In the data rows, the value 128 means zero.
How far apart are the two rows of each pair, measured in a hidden way? 0 means very close, and 40 very far. Two or three weighted sums of its numbers give each row a place; it is the straight-line distance between the places.
[115  74 112 125 123 171 125 120 127 116 106 153 127 161 106 131 125 121
 114 131 107]
[124 149 171 161 107 132 143 149  87 116 155 102 127 145 158 167  96 129
 133 142 140] >> 17
[116  97 156 117 129 153 109 122 143 112 106 124 119 108 117 180 107 131
 120 148 163]
[135 199 146  83 198 142 151 134 164 147  89  96 105 163  99 100 167 133
 142 143 110] >> 4
[116 113 149 137 103 119 146 136 152 103 129 119 176 133 135 142  96 126
 133 117 120]
[113 120 145 110 137 145 126 125 145 130  68 109 134 158 130 108 152 125
 126 105  96] >> 6
[103  94 120 114 123 116 144 127 146 135 155 150 130 128  95 148 127 135
 146 130 167]
[113 137 124 145 129 126 123 141 128 121 101 138 109 189 159 127 120 140
 153 134 108] >> 8
[149 106 143  96 121 132 121 138 135 122 125 130 133 109  98 158 131 106
 112 133 163]
[133 116 121 125 138 130 135 116 158 110 104  92 112 149 129 137  95 132
 134 118 158] >> 8
[147  96 122 138 110 126 141 126 123 145 128 134 126 139  87 132 131 124
 116 121 158]
[112 114 122 123 140 113 107 123 131 116 107 134 144 147 150 102 112  86
 130  88 126] >> 30
[134 110 122  85 141 152 120 143 109  90  91 155 109  86 139 166 154 145
  88 175 183]
[150 161 166 105 163 135 141 147 118 121  74 137 117 138 141 137 142 134
 112 138 132] >> 12
[145 152 122 136 150 114 138 124 124 123 143  87  76 141 169 146 105 132
 177 124 134]
[115 127 134 156 127 127 128 117 115 104 112 125 133 160 139 142  99 123
 126 136 112] >> 10
[125 142 110 133 130 126 119 138 137 136 132 148 129 143 172 131 134 130
 104 117  92]
[143 131 129 146  96 156 120 120 125 149 128 153 161 133  88  95 111 134
 104 145 143] >> 18
[152 131 150 154  59 130 104 136 104 146 120  91 126 149 125 109 103 121
 108 106 104]
[125 150 100 121 136 144 142 113 113 161 154 148 155  90 135 140 156 137
 113 113  88] >> 22
[ 93 147 163 100 140 117 119 135 133 105 129 121 142 100 156 143 121 135
 115 102 137]
[131  64 154 133 113  94  96 144 124  68  84 139 138  94 105 138 129 124
 118 135 138] >> 27
[153  98 112 139 124 146 149 119 151 155 130 147 135 141 121 144 137 127
 130 133 139]
[104 141 117  93 106 134 135 136 123 141 109 129 146 121 141 108 155 145
  89 141 120] >> 2
[139 142 143 122 102  99 125  97 174 152 120  89  99 134  38 105 156 146
 116 151 142]
[124 132 103 106 123 134 143 151 112 131 123 130 136 102 158  84 158 148
  76 117 120] >> 4
[143  97 116 147 134  94 122 132 151 136 145 142 122 107  93 148 128 126
 162 121 164]
[129 148 156 128  88 112 127 122 157 151 139 136 150 143 144 143 131 130
 111 103 100] >> 29
[139 120 140 147 111 117 116 125 134 133 107 159 144 160 129 126 111 109
 111 132 106]
[125 145  99 124 139 141 166 112 132 182 159 173 111 110 139 124 140 136
 103 160 114] >> 20
[151 138  95  99 130 137 113 144 150 129 109 108 132 110 129 111 121 129
 169 166 140]
[ 99 121 123 112 156  76 139 147 158 132 143 146 108 122  68 112 144 136
 171 148 136] >> 3
[140 168 152 145 111 100 118 148 120 149 130 128 133 157 126 102 130 124
 107 141  93]
[101 151 116  88 152  60 104 133 117  96 167 113 118 114 140  70 119  94
 129  72 117] >> 3
[126 161 152 160  75 156 111 133  92 156 160 113 133 143  72 117 134 138
  94 107 149]
[137 118 129 126 119 112 129 141 140 130 127 132 156 130 102 141 106 122
 132 121 156] >> 16
[ 81  91 138  94 152  75 102 128 147  80 185  74 115 106 132  69 116 103
 141  67 166]
[168 120 116 130 144 140 128 117 116 129 140 116 163 125 145 128 152 115
 116 113 120] >> 19
[129 123 152 139  91 151 134 134 113 150 130 120 132 137 141 124 114 121
 118 148 146]
[117 109  98 135 111 124 125 126 139 123 131 123 157 164 141 105 107 119
 162 117 174] >> 8
[136  99 134 155 125 180 131 111 105 142 110 169 168 152 126 115 123 134
 118 127 121]
[115 149 150  95 139  75 139 145 164 143 105 108 141 131 130 100 159 140
 120 140 100] >> 14
[121 150 144 171 115 145 136 118  82  92 140 111 114 141 164 151  81 138
 133 147 140]
[115  97 105 116 128 104 118 137 138 119 178 127  94 107 112  74 129 125
 154  87 130] >> 10
[135 134 149 158  93 137 126  96 134  96 137 125 135 128 147 167 110 109
 120 166 123]
[111 130 100 131 130 148 120 102 110 170 190 160 131  99 110 116 175 136
 111  85  97] >> 24
[113 145 151 134 134 134 134 146  96 105 112 115 143 142 164 137  87 117
 133 145 117]
[126 171 115 117 137 146 145 115 130 159 125 141 118 125 102 107 179 130
 136 131  85] >> 14
[157 123 165 155 107 168 153 145 111 117 143  80 118 138 142 170  88 129
 131 164 140]
[166 155 104 121 131 179 135 121 120 126 123 151 143 128 125 123 171 132
 147 134 137] >> 8
[137 129  99 111 179 103  99 133 123  93 159 116 120 123 115  51 126 105
 139  99 122]
[149  96 100 107 164 100 158 163 145 123 151 136  45  79 122 154 121 128
 185 136 138] >> 29
[135 107 127 121 130 124 135 126 155 124 110 123 118 130 122 147 120 119
 160 126 141]
[125  79 158  91 120 151 109 154 110  87  96 115 147  77 141 155 129 156
 105 182 178] >> 5
[138  93 161 135 115 118 121 134 135 111 111  93 144 112 142 168  99 119
 143 150 145]
[132 136  88 147 143 135 131 101 133 159 167 131 140  98 140 135 151 115
 150 104 117] >> 13
[108 129 106  87 145 111  87 129 119  90 146  99 120 137 141  61 114 100
 161  94 153]
[142 134 123 138 155 135 136 130 111 190 176 192  97 111  93 112 156 156
 101 101 124] >> 22
[133 101 128 135 130 107 133 133 145  96  91 116 100 135 126 154 112 148
 134 155 134]
[149 122  88 114 120 168 123 115 112 136 118 144 136 112 142 134 181 132
 122 110 133] >> 10
[109 166 114 111 143 136 127 124 114 141 112 145 139 158 113 119 150 143
 120 132 105]
[123 133 100 135 160 148 156  89 131 156 151 149 143  96 139 135 148 127
 129 141 125] >> 8
[151  82 144 109 116 181 138 139 128 101 118 142 131  85  94 164 137 119
 108 171 153]
[145 151 178 164  99 163 129 124 106 136 140 109 114 120 128 136 115 127
 106 144 129] >> 11
[136 137 107 123 127 146 138  87 112 192 192 151 109  81 132 124 163 132
 115  96  95]
[132 145 120 144 149 135 138 126 116 125 126 118  97 165 167 149 107 133
 140 135 144] >> 22
[141 142  95 118 127 139 135  97 118 164 179 175 126  96 124 142 158 141
  97 108 114]
[113  88 129 107 115 123 160 113 150 100 116 115  99  91 123 147 100 122
 175 132 145] >> 12
[105 106 111 126 135 120 118 147 136 109 115 121 116 135 163 150 111 111
 165 112 143]
[143 134 104 169 117 102 115 119 127 118 116 142 139 154 138 137 123 128
 125 150 104] >> 10
[105 178 113 118 168 144 127 130 127 159 133 136 120 114 122 113 170 145
 119 113 110]
[134 131 131 134 132 136 130 155 115 124  99 173 158 139 169 148 132 127
 133 146 141] >> 19
[149 147 141 118 146 116 122 130 122 131 102 126 154  97 118 162 126 137
 101 142 158]
[120 158 139 137 133 133 144 111 138 132  84  79 148 146 133 135 148 124
 108 103  95] >> 5
[152 160 132 136 123 111 136 140 110 157 137 168 132 134 163 136 141 134
 109 140 124]
[108 120 128 115 141  84 146 136 173 132 152 151 114  90 107 134 143 129
 149 101 139] >> 6
[152 137  98 136 123 141 148 104 131 177 132 150 118 106 144 142 164 133
 119 125  94]
[135 131 107 130 123 152 133 114 143 147 136 119 139 129 152 137 147 135
 106 117 112] >> 19
[135 125 143 129 124 112 128 139 146 133 120 126 162 112 120 159 115 121
 140 136 139]
[108  63 120  94 122 122 124 150 111  91 111 139 112  93  98 159 121 139
 136 167 163] >> 34
[131 123  95 106 125 140 139 110 149 144 190 164 104 112 168 121 161 133
 106 119  99]
[ 97 120 152  97 129  71 139 143 135 140 115 100 120 130 135  98 143 138
 117 130  91] >> 8
[114 125 147 116 151 124 138 125 122 135  83 134 141 149 156 117 116 123
 117 143  78]
[174 194 131 105 184 147 146 145 152 124  92 120  85 150 100 133 159 132
 112 149 124] >> 6
[122 126 111 107 127 124 117 130 127 123 127 133 102 125 138  90 154 145
 120 136 130]
[145 128  88 129 148 175 127  75 166 167 133 112 134 112 113  91 155 135
 145 134 120] >> 16
[125 126 113  85 128 162 116 135 105  96 109 122 132 103 141 119 158 141
  92 141 170]
[130  86 143 171 115 142 136 117 143 116 104 113 163 137 103 132 110 119
  90 113 103] >> 18
[131 156 109 107 136 118 129 144 150 143 126 175 149  90 155 148 129 116
 115 123 113]
[ 82 139 142  93 151  64 149 141 149 156 117 107 116 127  96  76 159 136
 158 138 102] >> 26
[166 106 121 165 110 144 138 111 124 120 110 162 148 159 126 141 100 128
 109 138 100]
[143 122 151 144 142 141 109 123 126 121 104 161 149  95 104 174 122 122
 122 149 154] >> 20
[129 125  92 106 161 155 133 130 125 135 118 148 146 114 132 130 182 131
 103 125 140]
[ 89 162 112 111 142 134 123 131 118 143 125 151 117 139 165 109 139 111
 110 134  77] >> 5
[127  90 155 134 108 145 149 113 133 123 114 105 132 147 133 128 108 121
 123 146 126]
[137 109 126 115 124 150 135 120 158 162 136 123 133 166  87 118 126 125
 119 125 129] >> 5
[113  94 116  91  99 133 116 163 124 132 130 137 109 101 132 105 141 127
  94 113 138]
[119 128 136 159  99 158 132 107 161 116  99 151 166 128 140 152 117 112
  98 123  92] >> 34
[140 126 134 135 140 126 131 125 118 140 119 131 120 154 132 125 117 116
 148 158 122]
[109 115 107 148 111 109 123 144 125  99  98 138 126 127 143 156 107 111
 135 119 136] >> 10
[114 156 115 100 144  63  89 134 125  98 166 105 144 126 160  67 127 111
 108  94 139]
[126 138 144 100 134 135 142 115 124 126 110 107 152 106 126 114 130 123
 104 153 153] >> 16
[113 149 104 136 119 155 140  90 110 169 173 125 110 114  91 106 154 141
 112 120 138]
[130  96 104 156  96 141 135 114 122 113  77 141 150 177 120  94 118 148
 115 148 100] >> 4
[158 148  57 111 150 181 118 140 114 124 134 162 116  92 133 114 202 146
 124 131 110]
[135 110 125 121  98 117 108 147 143 116 138 130 145 137 146 140 113 126
 154 126 155] >> 32
[ 99 128 118  91 145  93 117 138 123 105 134 105 121  97 136  74 107 120
 153 107 132]
[121 150  73 117 148 168 138 121 116 127 139 165 145  99 144 108 161 148
 115 111 125] >> 7
[135 116 108 128 128 138 119 130 132 109 104 154  95 118 137 132 146 137
 108 138 131]
[130 142 141 110 119 144 129 116 131 112 112 125 162 154 139 127 160 147
 100 113 156] >> 35
[137 134  95 126 135 155 124  99 129 155 149 126 124  84 107 108 157 126
 143 115 110]
[128 135 146 131 121 144 128 135  91  87 153  93  83 153 143 158  93 123
 157 135 160] >> 28
[133 153 179 169 121 129 148 139  78  97 130  85  95 142 167 171  85 139
 136 160 147]
[ 81 139 174  70 140  96 144 115 138 158 113 117 128 139 124  83 136 129
 133 153  88] >> 8
[139 101  90 101 141 129 143 127 156 117 133 100  83 100 126 149 123 126
 167 127 168]
[125  91 109 122 133 108 146 124 155 118 155  72 102 108 142 141 120 134
 201 120 152] >> 4
[153 143 169 161 124 131 144 142  84 101 119 108 140 126 159 183  98 139
 115 166 121]
[104 107 137 140 138 144 133 128 117 128 113 109 156 139 147 122 107 129
 169 109 147] >> 8
[153  86 153 136 109 141 115 131 110  84  92 123 143 131 131 132 115 160
 106 164 128]
[136 110 114 125 126 115 133 170 118 135 142 151 146 117 144 140 122 118
 157 112 155] >> 4
[113 125 124 116 119 126 118 146  91 127 115 163 138 136 158 156 135 119
 104 156 120]
[162 127 169 156 130 134 146 108 114 109 132  65 107 144 129 159  85 120
 156 171 146] >> 14
[115 149 123 152 108  88 118 139 131 130  91 140 141 130 130 131 110 116
 128 156 100]
[117 127 131 108 137 109 114 152 110  98 108 127 140 103 120 142 126 144
 134 155 160] >> 13
[131 115 122 165 115 123 113 118 138 105 113 101 197 139 148 136 122 125
 135 108 139]
[108 131 119 110 185 107 105 133 132 115 161 120 121 105 129 115 127 122
 143 118 125] >> 18
[155 113 100 136 163 142 150 142 137 141 107 148 127 143 131 115 158 124
 150 132  86]
[136  83 148 116 108 135 109 117 133 109 103 125 163 120 163 130  93 114
 129 145 133] >> 24
[129 144 100 137 129 144 113 115 130 145 123 135 143 128 130 132 145 132
 106  95 114]
[ 86  93 120  87 126 106 120  96 173 125 162 123  90 103  76 126 121 149
 135 119 165] >> 13
[136 159 153 143  96 140 103 132 135 143 136 140 130 129 125 133 112 121
  98 139 104]
[142 129  70 147 125 127 126 140 121 112 130 136 149 150 123 137 148 139
 146 115 160] >> 16
[131 121 109 136 154 162 136  86 115 169 181 116 120  87 130 125 175 143
 104  86 109]
[138 127 133 141 122 129 158 130 144 120 144  98 106 168 134 147 116 143
 162 125 141] >> 22
[117  98 118 114 123 105 102 137 124  79 116 107 153 120 149  81 117  91
 146  94 165]
[136 101 174 129 136 125 143 139 107  96 117 117 134  61 115 196 122 150
 118 190 189] >> 21
[136 193 176 166 102 115 124 156  78 116 133 130 126 127 128 152 101 134
 118 157  95]
[134 147 108 139 115 100 118 145 138 119 114 125 155 148 130 127 103 108
 144 127 111] >> 9
[167 132  87 118 121 184 119 120 109 129 105 150 136 131 139 124 154 131
 120 129 141]
[107 170 145 114 109 126 127 128 130 157 125 111 153 147  68 121 165 140
  85 110 116] >> 13
[132 117 119 131 131 117 157 122 143 143 155 100 100 141 161 129 106 135
 180 119 169]
[147 105 156  89  72 163  93 161  84 105  99 131 145  88 102 107 144 155
  68 163 203] >> 12
[ 68 120 129 108 126 111 114 121 125 113 147 131 126 110 137  94 136 126
 115  89 135]
[101 114 113 101 180  88  81 128 122  83 176  98 104  90 127  77 136 120
 153  85 143] >> 12
[116 115 115 137  92 142 120 112 108 162 166 170 145 128 144  83 156 111
 111 119 117]
[130 107 109 163  98 126 132 114 136 118  82 127 164 163 123 101 102 120
 122 138  76] >> 24
[146 159 160 142 100 118 137 142  83 116 128 116 113 142 141 187  84 140
 131 168  98]
[ 85 126 133  99 143  65  87 128 137  70 164  90 100 101 131  85 140 104
 136  86 158] >> 39
[137 142 164 159 132 131 136 126  97  99 121 110 113 135 144 144  81 135
 115 171 110]
[123 118 113 119 135 121 124 105 173 132 173 120 120 116  98 112 149 129
 168 106 150] >> 16
[156 144 125 145 114  96 136 133 113 108 106 104  94 195 155 135  97 119
 139 121 120]
[127 144 153 120 106 100 128 135 101 144 128  84 123 157 156 111  89 113
 157 154 132] >> 3
[135 137 135 156  76 137 118 117 123 114 130 126 134 160 142 114 102 123
 120 139 105]
[117 139 168 151 117 127 137 123  92  95 132 100 127 137 155 148  87 125
 134 169 117] >> 7
[156 126 112 129 103 171 139 135 129 146 142 147 118 110  86 133 140 133
 109 115 164]
[141 116 121 128 138 102 150 142 150 108 118 141  73 111 143 158 107 142
 171 141 149] >> 11
[140 133 107 159 137 122 118 121 126 164 181 154 114 103 100 123 168 141
 100  72 117]
[147 131 157 162 121 120 139 113 109 127 143 152 130 168 126 164 105 131
 134 172 113] >> 12
[123 106 109 169 105 109 123 118 127 108 100 135 163 181 106 116 110 151
  95 140  82]
[136 117 112 103 145 103 150 120 150 130 142  89 103 104 148 137  98 155
 191 129 156] >> 10
[ 99 129 135 114 127 120 126 123 126 121 145 117 165 130 126 128 132 149
 122 125 140]
[138 144 121 150 102 104 140 113 153 152 151 172 145 114 123 147 140 141
 106 152 146] >> 8
[155 165 142 149 112 102 137 137 111 129 146 167  88 138 133 156 115 126
 143 122 126]
[130 116 127 135 134 133 134 152  85 111  84 164 151 173 145 129 110 127
 121 150 116] >> 6
[133 118  69 120 138 182 131  76 126 169 140 138 147 103 111 114 161 123
 132 133 118]
[134 139 128 132 120 141 131 135 114 116 140 135 155 147 153 150 104 136
 139 149 148] >> 33
[145 136 116 150 137 146 149 124 104 148 127 160 150 157  77 107 126 144
  96 113 133]
[106 134 158  92 131 133 144 108 131 151 136 119 141 143  86 107 132 134
 108 158  90] >> 2
[149 129 119 138 132 150 124 141  97 137 103 195 163 140 119 145 134 131
 111 134 114]
[153 109 117 142 137 145 121 102 149 144  93 110 152 170 110 117 114 146
 121 156 124] >> 3
[132 141 103 109 124  91 123 144 109 131 126 152  99 116 126 100 160 160
  79 111 148]
[132 114 170 139 118 143 133 124 147 121  84 117 141 149 113 145 103 132
 114 137 105] >> 13
[127 114 157 114 111 145 119 125 133 115 118 132 138 109  95 143 122 122
 112 126 154]
[115 130 121 167 108 131 127 116 126 112  99 126 159 146 161 129  99 109
 140 126 131] >> 10
[136 140 119 134 143 137 121 136 123 139 113 104  72 171 158 139 123 132
 154 110 127]
[101 116  89 121 143  98 103 125 119 130 154 104 128 148 120 109 120 120
 188  83 152] >> 6
[118 143 157 121 143 130 117 133 144 111 134 118  90 139 132 175 102 146
 164 132 155]
[111 115  94 155 117 155 143  93 135 157 167 128 137  86 123 127 165 126
 102 103 106] >> 24
[130 124 149 164 112 139 142 126 104 106  97 109 123 157 150 160 111 149
 109 146 125]
[123 154 133 159 119 134 144 124 123 139 111 121 164 156  96 136 118 131
 105 105 138] >> 9
[137 121 102 132 143 152 143 112 117 185 172 170 118  88 141 115 164 129
 116 134  88]
[118 110 106 103 137 107 108 127 113 106 141 128 139 115 127  92 106 102
 147 122 171] >> 21
[153 131 150 158  94 161 125 124 130 150 118 152 128 122  75 123 134 119
 109 100 143]
[ 86 138 140  84 150 113 124 141  94  83 159 116 107  88 139 104 140 136
 108  82 154] >> 7
[ 82 130 117 103 150  75  90 132 113  80 160  93 144 128 131  84 123 110
 129  77 158]
[ 95 121 123 133 125 105  97 120 158  99 116 121 147 151 147  96 103  87
 133 111 148] >> 17
[131 114 163 166  82 149 117 128 118 106 111 132 151 148 120 134 103 105
 111 145  95]
[ 79  73 126  99 134  90  73 109 139  87 161  62 132 114 113  70 119  93
 141  63 145] >> 4
[124 146 144 107 130 115 127 119 149 157 121 121 141 123 112 124 147 110
 117 127 161]
[113 115  98 159 111 139 127 140 118 118 111 157 147 159 141 116 124 124
 122 112  99] >> 22
[131 139 162 161 106 139 135 122  91 101 137 121 133 143 141 173 104 127
 110 157 111]
[ 86 109 111 103 144 125 126 125 173 142 123 109 140 137  75 110 142 139
 152 131 140] >> 10
[138 150 166 161  83 120 115 122 117 159 140 130 129 139 110 123 125 114
  99 108 150]
[143 165  90 112 145 160 137  92 128 172 182 157 144 108 116 125 173 144
 126 111 110] >> 23
[133 107 134 116 121 122 125 143 126 101 122 131 110 119 146 156 121 134
 126 126 148]
[130 105 126 140 100 119 129 103 170  98 104 128 145 163 130 133  98 119
 125 125 125] >> 13
[104 121 129 130 163 121 101 112 166  88 143 123 108 131 116  85 119 104
 149  71 124]
[122  83 100 130 127 122 118 130 145 153 146 102 125 131 150 113 130 125
 191 124 135] >> 32
[102 155 154 126 135 108 123 119 131 137 154 126 109  98 118 120 131 127
 104  97 152]
[116  81 119 166 109 142 124 101 113 110 102 143 146 159 139 133 118 124
 104 139 116] >> 18
[125 138 120 105 105 115 142 128 132 163 102 124 127 123 137 108 158 152
 102 128 105]
[121 134 119 100 143 147 135 147 133 127  87 146 118 132 128  96 165 149
 124 118 116] >> 9
[114 138 137 125 122 110 116 129 143 126 132 157 126 149 132 120 134 103
 130 139 117]
[153 149 136  99 104 135 114 160 100 123  84 119 149 105 139 111 159 143
  92 167 155] >> 17
[108 127 140 108 125  95 108 116 148 109 148 118 120  79 115 139 118 117
 134  99 141]
[131 129  87 116 131 155 135 103 139 176 149 129 125 124 164 132 157 130
 140 121  81] >> 20
[123 108 152 130 135 126 135 134 132 111  97 109  94 126 137 149 101 124
 171 142 142]
[121 144 127 119 140  96 102 141 129 117 121 158 132 118 126 143 104 107
 112 126 120] >> 20
[118 146 155 107 178 110 144 109 152 159 129 132 146 155 116 108 163 140
 100 146  95]
[147  56 159 102 120 130 133 143 152 103 127 130 102  90 132 148 109 120
 139 149 170] >> 25
[140 125 150 137 119 136 145 153 115 145 110 131 132 134 138 148 106 131
 152 173 109]
[149 144 131 122 133 144 137 110 138 169 151 126 116 130  93 107 180 141
 116 127 131] >> 15
[166 138  71 118 142 158 134 122 132 143 130 137 135  93 139 115 182 128
 132 129 106]
[142 150 171 157  94 116 118 126 112 116 133 121 135 133 120 152  92 120
  99 124 142] >> 28
[132  95 101 117 142 125 130 130 159 111 144 105 125 134 117 107 143 108
 180 105 130]
[102  95 152  99 135 134 115 156 132 112  64 129 146  93 162 146 122 120
 116 149 131] >> 24
[123 148 164 142 120 136 142 137  87  93 109 102 110 135 152 162  87 133
 161 161 128]
[106 114 143  83 141 112 139 125 155 155  92  87 127 148 131  93 142 128
 151 158  90] >> 8
[138 121 148 158  86 179 122 119 136 162 132 129 154 113  64 125 115 107
 112  91 149]
[126 182  89 129 161 170 145 116  89 178 156 168 134 119 120 132 143 139
 112 139 112] >> 23
[141 127 158 170  92 135 123 134 102 129 133 134 136 152 106 142 105 126
 106 128 119]
[138 108 141 164 114 153 132 112 125 120  97 142 158 144 127 136 110 125
 122 131 120] >> 11
[142 123  95 116 196 158 120 136 147 121 112 151 126 113  99 100 182 149
 152  96 122]
[140 163 148  89 188 120 133 125 174 147  81 117 134 162  37  96 181 130
 133 142  90] >> 4
[102 121 142 116 112 129 129  85 154 148 124 123 130 127  89 126 140 130
 103 113 163]
[133  96 158 136 145 156 128 133 118  92  85 140 159 135 146 159 112 123
  99 155 110] >> 11
[139 185 171  72 199 115 148 137 186 147  85  80 126 169  65  82 191 145
 131 147 119]
[ 90 146 132 105 150  73 115 149 106  80 152 130 146  85 147 124 150 135
 102 119 164] >> 3
[145 115 100 118 125 182 129  93 128 177 158 161 137  94 154 109 165 129
 107 126 104]
[105 111 125 122 125 113 143 121 132 135 131 117 155 147 138 140 151 125
 149 127 174] >> 22
[128 126 139 138 148 127 126 137 104 124 109 169 160 121 155 134 131 110
 118 120 128]
[105 111 119 114 144 119 148 145 153 123 147 112 108  84 152 147 114 133
 162 106 148] >> 15
[123 109 103 133 128 132 116 130 121 129 145 111 158 104 162 108 138  96
 122 101 138]
[139 152 119 130 184 113 147 154 109 139 155 182 112 108 159 123 163 141
  78 116 119] >> 9
[122 166 143 114  99 142 138 117 121 154 149 137 145 120  90 131 159 127
  89 105 150]
[105 106 103 124 133 125  77 130 115  87 109 142 164 132 158  86 103  80
 154  96 130] >> 14
[138 132 146 143 114 124 141 120 148 127 133  98  92 139 164 141 108 121
 152 111 147]
[133 120 118 152 116 141 124 137  86 136  70 146 145 152 152 132 116 121
 114 144 104] >> 29
[122  77 113  87 140 124 156 121 148 120 159 114  61 104 123 129 115 141
 182 139 130]
[100 136 140 145 102 133 117 118 127 154 111 101 151 114  80 120 126 128
  92  88 130] >> 34
[114 139 134 116 152 148 117 131 116 164 151 158 127 101 120 119 158 114
 129  84 109]
[134 122 125 151 115 130 141 123 123 120 108 131 121 171 134 134 131 130
 127 139 126] >> 12
[144 141 107 146 126 113 123 140  86 150 140 163 110 167 158 108 111 134
 121 150 125]
[123 114 106 154 106 157 128 119 107 148 153 143 130  92 136 120 169 144
 103  85  90] >> 7
